One turning vector, and how many steps it has turned:
The counts run from 0 to 452.
[ 72 118  98 121 144  86 105 100 121 135 126 131 156 118 153 191 157 142
 137 138 123 129 104 139 112  93  87 161  92 140 168 101 104 118  99 138
 117  88 131 144  67 165 129  98 137 109 134 164 164 162]	23
[ 89 147 106 124 133 127 115 141 159 132 158 148 173 142 157 159 161  90
  92 170 132 165 120  81 119 150  85 107 120 104  81 100 102 133 148 113
 110 133 161 163 133 144 129 182 134 113 133 105 144 115]	379
[101 135 128 162 144  86  89 112  74 116  93 136 135 142 112 155 102 138
 174 144  87  87 136 136 141 130 133 145 120 129 140 178 143 162 134 152
  99  93 154 171  95 119 117 144 148 118  93 140 192 130]	30
[116 155 114 137 144 147 121  90  96 132 123  79 173 110 158 161 146 112
  85 165 163 133 104  85 146 140 121 110 135 110 134 142  98 128 137  94
 113 142 164 103 175 111 134  99 115  71 169 133 106 128]	233
[109 140 168 162 122 145 126 144 118  89 114 187 137 106 147  88 147  91
 134 130 128 137  85 174 153 106 128 142 147 170 133 107 170  81 104 102
 110 102 129  95 135 117 120 139 141 110  76 100 188 152]	416
[129  83 111 108 143  83 120 128 166 128 145 126 154 112 123 115 134 121
 135  88 127 112  94 171 168 124 139 146 100 102  92 102 172 119 120 151
  78 116  91 142 199 130 138 152 127 105 131  89 142 164]	79
[137 108 151 155 122 134 149 144 122  73 126 183 104 155 120 121 111 142
 155 152  97 123  93 154 152 171 120  90 140 138 134 124 167 125 144 128
  77 119 129 142 171 124 124 177 127  91 113  76 153 115]	192
[115 187 132 147 126 142  73 118 119 130 144 110 161 142 186 132 137  81
 125 174 151 131  97  98 153 157 143 141 101 123 154 124 122 129 120 124
 102 125 185  63 131 132 142 125 167 116 125 121 132 152]	10
[119  89 138 134  77 161 110  91 135 160 144 153 124 119 125 144  88 137
 147  77 147 159 119 130 100 123 164 172 106  82 163 170 130 105 125 152
 122 114 139 112 151 113 129  71 122  76 112 151 122 125]	67
[146 114  88 129 180 104 107  86 114 109 133 143 102 172 124 181 132 147
 142 158 116 115 110  74 121 136 114  99 154 122 167 152 108 130 119 160
 104  87 134 163 180 143  98 156 137 108 137 101  67 162]	104
[134 141 109 149 159 117 136  99 122  99 142 143 131 149 133 178 105 108
 120 120 108 128  98 136 123 123 145 134 150  82 103 124 145  98 120 125
 136 121 116 158 209  99  88 147 122  54 169 119 115 133]	75
[ 96 165 107 132 173 125 125 110  90 107 127 117 188 122 134 122 109  57
 136 171 112 120 102 111 106 104 123 159 167 143 131 124 162 114 167 171
 107 104 174 147 163 148 100 137 135 118 120  97 153 132]	3
[ 79 110 122 135 158 100 119 125 123 163 122 117 152 102 137 158 185 118
 140 106 131 123 119 148 129  99  76 141 132 145 128  55 101 113  91 103
  98  88  90 151  86 151 125 128 127 144 127 168 120 174]	21
[135 135 133 168 125 117 136 140 115  53 140 182  87 167 136 150 100 150
 148 172  89 123  81 145 154 167 132 112 125 122 144 121 155 123 141 136
  88 128 142 153 165 117 118 157 147  69 133  82 149 117]	191
[108 126 107  58 167 101  93 102 152 129 156 159 135 113 135 142 156  88
 133 138 143 150 100  87 114 111  73 113 113  94 131 103 110 125 129 160
  91 102 118  99 135 170 129 177 133 138  94 109 112 161]	242
[128  87 124 126 104 135 126 130 123 120 123  95 158 102 125 120  98  64
 127 110 134 115 117 106 125 135 137 159 123 127 144 148 139 141 172 198
  82 113 148 121 202 147 145  75 133 131 115 113 120 137]	225
[109  98 177 158 133 149 159 149 124 144 138 170 120 162 136 169 115 116
 127 140  93 142  69 186 124 134  98 112 149  97 126  53 123 119 118  79
  96 118 103 141 152 109 111 147 129 121 119 166 152 115]	48
[ 68 148 105 101 137 105  97 100  90 134 138 116 154 119 111 145 131 146
 154 140 130 129 144  72 122 133 115 153  99 131 150 180 106 148 164 170
  83 108 168 157  89 161 121 129 125 111 115 112 114 139]	247
[116 163 146 148  95 175 116 141 139  80 105 175 143 110 136 126 123 111
 110 139 148 143 123  92 150 153 144  98 119 138  92 142 180  94 137  95
  98 131 154 114 161  97 125 154 112  61  93  98 155 107]	307
[151  80 138 169  88 139 151 146 117  69 102 145 116 138 144 115 136 111
 144 117 158 175 142 123 146 125 110 127  95 116 162 139 155  99 140 159
 101  96 148 126 163 133 130  77 159  87 106  81 158 141]	197
[ 91  92 121 152 114 122 132 147 157 158 132 167 134 115 110 175 105 150
 124 105  69  78  81 149 117 149 139 154 132 152  97  98 159 147 120 124
 111 126  84 189 152 127 112 144 101 117 115 156 152 108]	295
[152  88 120 165 145 144 105 109 138 149 115 102 157 141 167 159 179  98
 110 176 161 165 132  99 129 130  71 115 125 102 167 112  89 114 112 113
 126  97 162  92 146 126 142 100 149 126 143 129 126 139]	125
[110 152 125 137 101 103 101 149 142 117 181 129 151 135 117  83 131  82
 105 143 141 152  97 135 129 147 128 119 188 182 136 111  88 143 164 141
 102  97 167 163 100 162 148 144 159 101 130  92 115 155]	113
[109 152 169 112 106 147  81 115 150 130 134 203 109 119 123 108 148 142
 155  95 137 145 120 125 162 142 165 113 107 134 116 134 159 117 112 116
  96  95 131  83  69 110 137 161 140 100  63 113 159 148]	171
[ 71 143 133 131 136 162 103  78 110 190 134 129 149 133 144 149 124 127
 118 143 145 143 134  78 123 116 135 159 129 112 163 171 124 103  94 128
 142 116 174  73  92  91 124  91 130  78 116 114 158 126]	392
[152  68 103  97 136 124 113  93 192 144 149 152 143 132  79 120 120 152
 121 147 149 159 126 123 125 132 112  92 157  97 131 122 124 105 139 137
 103  77 103 131 147 133 125 177 122  69 152  82 118 118]	214
[ 95 121 128 148 108 142 129 156 166 161 149 179 116 144 120 180 109 143
 106 105  80  98  91 134  99 149 152 134 163 146  99  83 139 133 113 108
 119 132  99 194 151 126 113 155 111 100 120 143 132 111]	294
[ 49 144 140 145 126 122 128 143 116 130 127 157 162 130 127  88 138 166
 146 133  97 115  93 147 150 157 141 156 127 188 114 148 161 115 145 109
  83 136 128 181 116 135 122 164 117 104 128 116 157 116]	410
[123 111 146 179 105 137 126 128 136 131  81 161  97 126 123 161 159 217
 138 107 130  96 116  93 158 160 128 109 109 159 142 146 123 140  86  81
  92 111  96 139 127 116 133 129 123 112 103 167 106 130]	425
[144  89 155 187 131 170 113 101 124 145  96 180 127 162 138 151 129 123
 149 126 137 137 143 100 105 112 120 141 142 104 163 147 145  99  92 136
 158  92 156  98 130 105 114 107 145 128  72 138 182 128]	284
[137 120 123 167 133 140 156 123 104  98 122 181  98 158 119 186 130 149
 143 114 125 145 120 131  99 100  86 120 161 109 161 102 119  82  93 119
 110  87  99 173 145 131  88 143 131  91 120 155 105 133]	429
[147  80 141 196 111 127 145 160  93  94  97 116 139 132 132  91 140 138
 161  95 111 112 149 146 180 150 107 127 107 117 117 111 157 115 133 131
  64  96 116 163 169 119 145 104 151 119 104  73 158 144]	195
[113 122 122 132 106 108 125 130 170 125 169 178 106 146 139 141 125 134
 133 125 113 148  65 191 123 130 149 129 149 136 152  80 129 100  92  99
 125 111 110 151 124 136 124 135 138  51 164 113 126 161]	185
[140 116 106  93 146  83  95 103 142  88 131 157 105 134 106 175 135 149
 110 198 142 152  95 101 159 148 106  65 119 112 155 133  74 161 148 125
  82 110 141 114 122 143 131 167 125 101 140 103 117 131]	350
[ 88 162 153 147 156 142  87  90 132 183 117 162 157 113 126 126 163 126
 117 120 135 124 118  97 127 131 157 119 167 132  95 161 123 108 101  68
 143 114 126 123 107  81 121 173  98 101 107 129 131 138]	395
[120  85 148 139  74 159 126 100 129 176 132 132 120 118 122 144  95 131
 147  44 127 134 144 123 120 123 165 172 108 105 148 149 120 109  96 150
 112  97 124 115 140 114 139  56 133  86 103 138 130 132]	66
[135  87 161 160 115 171 102 105 151 154 115 202 138 154 129 139 143 112
 146 127 150 161 138 112  98 110 111 139 155 104 154 157 136  87  94 119
 148  84 143 107 123 101 107 135 139 133  79 150 170 134]	285
[100 106 137 129 106 125 117 144 160 122 113 178 120 115 104 134 134 169
 108 143 124 143 133 100 162 149 118  73 107 121  87 109 155 120 141  97
  93 112 118 149  95 102 131 157 111  73  92  90 184  88]	56
[118 118  98  75 180 100 102  91 145 118 141 143 121 124 157 184 161 101
 122 145 146 135 105  91 119 107  72 127  97  94 150 107 119 132 132 177
  97 101 128  95 148 168 134 146 133 137  95 110 129 156]	241
[113 143 122 176 130 102  79 113 139 166 135  98 145 163 186 161 166 133
 129 150 121  96 103 115 158 163 155 159 102 120 152 153  97 148  98 104
 143 130 174 121 141 124 150 123 172 124 158 149 118 160]	261
[117 132 147 149 139  88  64 108 165 194 142 120 167 125 159 106 177  95
 123 133 134 110  92 141 155 155 170 154 138 142 128 142 101 145  96  96
 132 115 147 105 117 123 147 149 146 152 131 150 133 186]	259
[110  70 121 152 121  94 132 106 130 145 107 149 136 120 143 152 143 134
 160  79 124 123  94 170 106 103 144 178 128 144 160 147 155  91  87 121
 146  89 102 168 155 130 104  92 122  93 134 165 131 175]	181
[149  86 135 181 151 134 100 115 119 162 100  89 180 138 164 148 162  92
 115 164 153 146 132 115 150 124  77 125 117  92 165 119  90 128 115 107
 112  92 156  87 164 120 156 100 153 144 136 142 132 146]	124
